Points and heights:
roba: [  5   2  -3   3   1   0  -2  -5   5   6  10  -3  -8   7   5   6  -2   3
   0   1 -13   4   3   3   2  -2  10   1  12  -2  -6  -6] | 33
nev: [-19  -8 -27  -7   1   9  -9  -8   8 -14   0  -8  -9  20  24 -12 -26   8
   5  -3 -35  -3  -6 -15  -1 -12  -5   1   1  -4   5  21] | 40
gef: [  1  10  27  -8  10 -13  10  10 -33   2  -8   8  14  -6  -7   9  18  -2
   4  -9  31 -12   2  -8  -7  12 -14 -22 -19   4  18   8] | 75
Zed: [  0  -1 -25  11  -3  11  -6  -4  23  -3  11  -2 -12   8  10  -2 -13   4
  -4   5 -27   4   1  10   8  -4  16  13  19  -1 -22  -8] | 20
lunan: [  3  10  27  -9   8 -13   8   8 -29   4  -7   6  14  -7  -8  10  17  -2
   5  -9  29 -11   3  -8  -7  10 -12 -21 -20   3  18   7] | 79
bak: [ 11  -4  14   7  -3  -1   0   4   8  11  15   4   2  -8 -13   7   6  -4
  -3   8   9  14   4  16  -1  -3  10   7  11   2  -9 -16] | 19
mulep: [ -4   5   3 -12   6 -11   5 -10 -16   0 -17  -4   1   6   5   0  10   2
   4 -14   7  -9   1 -11  -4   2 -10 -12 -16  -7  16  11] | 75
vanan: [ 12  -5  19   7 -12   4   2  11  14   9  21  13  11 -15 -19   8   6  -6
 -10  13  13  16   1  24   5  -2   8  10  11   5 -15 -25] | 10
tofo: [ -5   6   3 -12   6 -11   6 -10 -17  -1 -19  -5   1   5   5  -1  12   2
   4 -15   8  -9   1 -12  -5   3 -12 -12 -16  -7  18  11] | 76
Fibik: [-20 -10 -29  -9   5   9  -8  -9   4 -11  -6  -9 -10  17  30 -12 -26   7
   8  -8 -30  -3  -2 -18  -7 -10  -7   2  -2   0   7  29] | 53
zibi: [-11  -1 -20 -10   6   2  -4 -15   1  -9 -12  -8 -12  15  20 -12 -17   5
   4  -8 -22  -6  -3 -20  -3  -4  -8  -3  -3  -3   8  24] | 65
Gela: [ -8   1 -16  -9   4  -1  -3 -14   1  -6  -7  -7  -9  15  15  -7 -14   4
   4  -7 -20  -7  -2 -17   0  -5  -5  -4  -1  -5   7  18] | 61
kosu: [ 12  -3  -4  11  -5   7  -1   2  21  13  25   1  -2  -7  -6   3  -9  -4
  -6  12  -4  13   4  20  10  -4  17  18  21   5 -20 -13] | 9
Topo: [  5  -5 -36  13 -15  12 -15   3  33   6  20  -3 -10  -4   6  -3 -17  -3
   0  12 -21   5   2  17   9  -8  26  27  18   3 -30 -12] | 97
bibug: [  5  10  30  -7   6 -13   9  10 -29   7  -6   5  15 -13 -10  10  16  -4
   5  -8  33  -9   3 -10  -8   9 -11 -21 -19   5  18   7] | 84
lomud: [-14  -7 -33   3 -11  13 -12  -7  22 -17   4  -4  -7  14  20 -11 -23  11
  -1   7 -40  -1 -11  -2  14  -9   4  10   9  -4  -8   1] | 66
dake: [ 15  -1  29   8  -6  -3   3   9   0   4   6   7   8 -17 -29   6  19  -9
  -6  14  31  10   2  15  -5   5   6   3   5   1  -9 -24] | 25
nofa: [ 12  -6   9   9  -9   6   0   7  19  13  25   9   7 -12 -14   6  -1  -5
  -8  14   5  17   3  24   9  -4  12  14  17   6 -17 -19] | 4
reved: [ 15   0  27   9  -8  -1   4  10   3   4  10   8  10 -18 -30   6  17  -8
  -8  15  27  11   0  18  -1   4   6   4   6   1 -11 -27] | 29
tasip: [ 14  -1  27   8  -8  -1   3  10   4   5  10   8   9 -17 -28   7  16  -8
  -7  14  27  12   0  18  -2   3   7   5   6   1 -10 -27] | 21
pelo: [ -3   8  26  -8  13 -13  14  11 -37  -1 -12  10  14  -3  -7   7  20   1
   3 -10  29 -14   2  -7  -5  13 -17 -24 -18   2  20   8] | 99
vupi: [  8  10  33  -5   4 -13  10  10 -27  10  -3   3  14 -18 -13  10  14  -7
   4  -6  35  -7   3 -11 -10   6 -10 -19 -18   7  20   6] | 86
ruza: [  3   0 -23  11  -4  10  -6  -3  24   1  14  -2 -11   7   7   0 -13   2
  -3   6 -23   4   3  15   8  -3  17  16  20   0 -25  -9] | 17
Sapu: [-19  -9 -27  -9   4   9  -8  -9   5 -12  -4  -9 -10  18  27 -12 -25   7
   6  -6 -31  -3  -4 -17  -5 -10  -7   1  -1  -1   6  26] | 28
ginur: [-20  -8 -28  -6  -1   9  -9  -7   9 -15   1  -9  -8  20  24 -11 -26   8
   4  -2 -36  -3  -7 -14   0 -12  -4   2   2  -4   4  21] | 38
rosi: [ 17   2  35   9   5  -4   4  12 -15  14  -7   4   3 -21 -27   8  23 -10
   0   4  34   7   6   1 -15   8   0  -4  -5   6   4 -13] | 59
soge: [  7   0 -16  10  -2   8  -3  -2  19   5  17  -2 -10   6   4   3 -10   0
  -3   5 -17   6   4  13   7  -3  16  14  21   0 -21  -9] | 14
sutu: [  7   7  29  -5   4 -11   4   6 -18   9  -4   3   9 -12 -10  11  18  -4
   6  -3  26  -3   4  -6  -8   8  -4 -15 -15   4  15   0] | 70
Kopov: [  8   0 -23  13  -7  10  -6   0  27   8  20  -3  -9   1   4   0 -15  -1
  -4   9 -17   6   4  19  11  -4  22  22  21   2 -27 -11] | 26
fipo: [-17  -8 -33  -1 -11  11 -13  -6  19 -17   5  -4  -5  18  20 -11 -26  12
   1   6 -41  -4 -13  -6  13 -12   1   9   4  -5  -2   8] | 72
funus: [ -8   4  -4 -13   7 -10   7 -14 -17  -7 -26  -8  -5   8   8  -9   7   2
   2 -18   3  -9  -3 -16  -7   0 -16  -8 -17  -8  19  13] | 80
Pimaz: [  0   8  25 -10  10 -13   9   8 -30   1 -10   7  13  -4  -5  10  18  -1
   5 -10  28 -12   3  -8  -7  12 -14 -22 -20   2  18   7] | 66
sidek: [ 12  -3  24   8 -10   1   3  11   9   6  16  11  10 -16 -24   7  11  -8
  -9  13  20  14   1  22   2   0   7   7   9   3 -13 -27] | 14
Dogo: [ -1 -10 -42  14 -12  16 -16  -1  34  -8   5  -1  -8   7  10  -7 -15   5
  -3   8 -32   5  -2  13   9  -3  15  24  17  -1 -31 -13] | 87
gezur: [-13   1 -18 -12   9  -2   0 -19  -4 -11 -23 -13 -15  12  18 -16  -7   3
   7 -13 -13  -7  -6 -22  -7   0 -10  -2 -12  -2  12  27] | 74
sefa: [-10   1 -17 -11   7  -2  -2 -17  -3  -8 -17 -10 -12  13  17 -12 -10   3
   5 -11 -16  -7  -4 -20  -4  -2  -8  -4  -7  -4   9  23] | 70
lomef: [ 6  4  8  0  2 -6 -1 -4 -3  8  4 -2 -3  1  0  8  8  2  4 -2  0  3  4  3
 -1  0  6 -5  1 -3  2 -5] | 46
vado: [ -8   4   5 -11   8  -8  10  -7 -23 -10 -29  -2   1   6   4  -7  12   2
   0 -17  11 -10  -4 -16  -7   4 -22 -12 -18  -6  23  10] | 70
ked: [  7   7  30  -6   4 -10   5   7 -21  10  -4   2  10 -14 -11  11  17  -5
   5  -4  29  -4   4  -8  -8   7  -6 -16 -17   5  17   2] | 73
Ler: [-16  -6 -29  -2  -7   9 -12  -7  16 -16   4  -6  -6  19  20 -10 -25  10
   1   4 -40  -4 -11  -9   9 -13   0   5   4  -6   0  11] | 61
tepe: [ -8   4  18 -11  11 -10  12   3 -28  -6 -21   6  11   1  -3   2  18   1
   1 -12  21 -11   1 -12  -5  11 -20 -20 -18  -3  22   9] | 16
Komal: [  6   9  30  -8   5 -13   8   8 -26   8  -5   3  14 -13 -11  10  16  -5
   5  -6  32  -7   3 -10  -8   8 -10 -20 -19   5  18   5] | 81
Neb: [ -8   5  -2 -10   7  -9   9 -11 -21 -12 -30  -6  -4   8   6 -13   8   4
  -1 -21   7 -10  -8 -19 -10   1 -22  -8 -18  -7  22  10] | 90
guse: [ 11   2  33   4   3  -8   2   9 -13  14  -4   2   4 -18 -19  10  20  -7
   3   2  28   5   4  -1 -11   7   1  -9  -9   5  11  -8] | 59
mobup: [ -7   4  20 -10  12 -10  12   5 -29  -5 -20   7  12   0  -4   3  18   2
   1 -11  22 -11   1 -11  -6  12 -21 -21 -18  -2  22   8] | 10
Godub: [  4   0 -25  11  -4  10  -7  -2  25   2  15  -2 -11   7   6   0 -13   2
  -4   6 -23   4   3  16   9  -3  18  17  21   0 -26 -10] | 18
kon: [-19  -8 -27  -7   0   9  -9  -7   8 -15   0  -9  -8  20  24 -11 -26   8
   5  -3 -36  -3  -7 -14  -1 -13  -4   2   1  -4   4  21] | 39
nop: [-10  -8 -35   8 -11  15 -12  -6  26 -15   2  -2 -10  10  19 -11 -19  10
  -4   7 -36   2  -7   3  13  -6   8  14  14  -2 -15  -6] | 58
Tuve: [  8  -2 -29  14 -12  11 -11   3  30  10  22  -4  -9  -4   4  -1 -17  -4
  -2  12 -18   6   3  19  11  -7  26  26  20   2 -28 -11] | 73
fetoz: [  1  -5 -36  13  -9  14 -12   0  32  -2  11  -1 -11   6   8  -4 -14   3
  -3   8 -28   3   1  16   9  -4  19  22  18   0 -31 -11] | 57
ved: [ 17   1  29   9  -5  -2   4   9  -2   4   4   7   8 -19 -31   6  19  -8
  -7  15  33   9   1  14  -5   6   6   2   4   0  -9 -25] | 38
Rufim: [ 12  -6  15   8  -9   3   1   8  15  11  22  10   8 -12 -17   7   3  -5
  -8  13  10  16   3  22   5  -4  10  11  14   5 -15 -21] | 0
Buna: [ -9   2  11  -9   9  -7  12   0 -26 -13 -30   3   6   4   0  -6  13   2
  -2 -15  16 -10  -5 -17  -8   9 -26 -16 -18  -5  26   8] | 82
Kide: [ -6   4  -7 -11   6  -8   2 -15  -9  -3 -16  -9  -6   9  10  -6   2   2
   5 -12  -5  -8  -1 -14  -3  -1  -8  -7 -11  -7  13  15] | 71
reso: [-13   2 -17 -12  10  -4   0 -20  -6 -12 -25 -15 -16  11  17 -17  -5   3
   7 -15 -10  -7  -7 -22  -8   1 -10  -2 -14  -2  12  27] | 81
goze: [ 10   0 -20  13  -8  10  -5   1  27  11  23  -3  -8  -2   1   0 -16  -4
  -4  11 -14   8   4  20  12  -6  21  23  22   3 -25 -11] | 28
lalig: [ 16   3  36  10   7  -5   7  15 -22  16 -10   2   4 -24 -25   9  23 -12
   1  -3  33   5   6  -4 -17   9  -4  -9  -8   9   9  -7] | 81
tuz: [-21  -9 -29  -6  -3  10 -11  -7  10 -15   3  -8  -6  21  23 -11 -27   9
   4   0 -39  -4  -9 -12   3 -14  -2   3   2  -6   4  19] | 45
Tapi: [ -7   5  23  -8  12 -11  14   9 -34  -5 -19  10  14  -1  -7   4  20   2
   1 -10  26 -13   1 -11  -4  13 -22 -23 -17  -1  22   8] | 95
paf: [-12   1 -17 -11   9  -3   0 -18  -5 -10 -22 -13 -14  12  16 -14  -7   3
   6 -13 -13  -7  -5 -21  -6   0  -9  -4 -11  -3  12  26] | 74
rarud: [ 11  -4   5   9  -5   3   0   2  15  12  21   4   1  -7 -10   5  -3  -3
  -6  10   2  14   5  19   5  -5  13  13  17   3 -16 -16] | 8
lovez: [ -9   2  16  -9  10  -8  12   3 -28 -10 -27   5  10   2  -2  -2  16   2
  -1 -13  20 -10  -1 -15  -6  11 -25 -18 -18  -4  25   8] | 55
Reli: [  9   0 -20  13  -7  10  -5   1  27  10  22  -4  -9  -1   3   0 -15  -3
  -4  10 -15   7   4  20  11  -5  22  23  22   2 -26 -10] | 26
fezup: [ 8  1 19  2  2 -6 -2  0 -4 10  2  0  0 -6 -8  9 14 -2  3  2 10  6  5  4
 -4  2  6 -5 -2  0  3 -9] | 46
vota: [ 13  -6   3  10  -8   8  -2   6  23  14  28   6   6 -11 -11   5  -6  -5
  -6  16   0  16   4  23  13  -3  15  17  18   8 -20 -15] | 20
bulol: [-18  -8 -30  -3  -6   9 -12  -6  15 -16   5  -6  -6  20  21 -11 -27  10
   2   3 -40  -5 -11 -10   8 -13  -1   5   4  -7   2  14] | 60
zari: [  1   9  22 -11   7 -13   7   4 -24   3  -9   4  12  -3  -4  11  17  -1
   5  -9  24  -9   4  -8  -6  10 -11 -20 -19   1  17   7] | 77
tadid: [ -6   5  23  -9  13 -11  14   8 -33  -5 -19   9  14  -1  -6   5  19   2
   1 -11  26 -12   2 -10  -5  13 -21 -23 -17   0  22   8] | 55
lazi: [-15  -6 -25  -5  -3   8  -9  -8  12 -15   2  -7  -8  20  20 -10 -25   8
   2   0 -37  -4  -7 -13   4 -13  -3   1   3  -5   2  16] | 56
fuda: [ 12  -1  29   5   0  -5   0   7  -4  11   1   2   3 -14 -20   9  18  -7
   1   6  24  10   5   8  -8   3   6  -1  -1   2   2 -13] | 42
lol: [ 11   0 -20  13 -10  11  -6   2  28  14  25  -5  -7  -5   1   0 -18  -5
  -3  13 -14   8   5  21  13  -7  24  25  21   3 -25 -11] | 48
sagut: [ -5  -2 -23   6  -3   9  -7  -7  18  -7   7  -4 -12  11  14  -3 -15   6
  -2   3 -32   2  -1   1   8  -6  10   6  16  -2 -12  -3] | 29
zuga: [ 14   6  37   7   6  -7   8  14 -23  16  -8   1   7 -24 -20   9  21 -10
   1  -4  34   2   5  -8 -16   8  -5 -13 -11  10  13  -5] | 83
zez: [ 17   1  31   9  -2  -3   4   8  -4   5   2   7   7 -19 -31   5  20  -8
  -6  13  35   8   3  12  -8   6   6   1   3   1  -7 -23] | 36
matu: [ -7   5  14 -12   9 -10  11   0 -25  -4 -20   3   8   2  -1   2  17   1
   2 -13  18 -10   1 -12  -5   8 -18 -18 -18  -3  21   8] | 51
lalev: [-11  -1 -20  -9   4   2  -4 -13   2  -9  -8  -7 -11  16  18 -10 -18   5
   3  -7 -25  -5  -3 -18  -1  -7  -6  -2  -1  -4   6  21] | 63
rora: [ -2   7  22 -11  10 -12   9   6 -29   0 -12   7  13  -2  -4   9  19  -1
   5 -11  25 -11   3  -9  -6  12 -14 -21 -19   0  19   8] | 63
sases: [  6  -1 -29  13  -8  12  -9   0  28   4  17  -2 -11   3   6  -1 -15   0
  -3   8 -22   4   3  18  10  -4  21  22  20   1 -29 -10] | 35
Gokom: [ 13  -6  -3  11  -7  10  -3   5  25  15  29   4   4 -11  -9   4  -9  -5
  -5  18  -3  15   4  23  15  -3  17  18  19   8 -21 -13] | 39
lage: [ 12  -7  14   8 -11   4   0   9  18  11  24  12   9 -13 -16   8   1  -6
  -9  14   8  17   2  25   8  -4  10  12  14   6 -17 -22] | 7
sope: [ -5   6   4 -12   7 -11   6  -9 -17  -1 -18  -3   2   5   4   0  12   1
   4 -14   9  -9   1 -11  -5   3 -12 -14 -16  -6  18  11] | 76
Mep: [ 13  -2  25   8  -9   0   3  10   6   5  14   9  10 -16 -27   8  15  -8
  -8  14  23  13   0  20   1   2   7   6   7   2 -12 -27] | 19
keguv: [  7  -2 -31  13 -12  12 -12   3  30   7  20  -3 -10  -1   5  -2 -16  -3
  -2  11 -20   5   3  18  11  -6  25  25  19   2 -30 -11] | 69
Mif: [ -6   5  24  -9  12 -11  13   8 -33  -5 -18   9  14  -1  -6   5  20   2
   2 -10  26 -13   2 -10  -5  14 -21 -23 -18   0  21   9] | 64
gose: [-14  -9 -36   4 -13  14 -13  -7  23 -17   4  -3  -7  13  21 -12 -23  13
  -2   9 -39  -1 -12   0  15  -8   5  12   9  -3  -9  -1] | 76
Bottom of the valley:
From each row below, which row is at the bottom of the valley it runs down into?
nev => Sapu
pelo => mobup
Fibik => Sapu
rosi => Rufim
guse => Rufim
Buna => mobup
zuga => Rufim
tepe => mobup
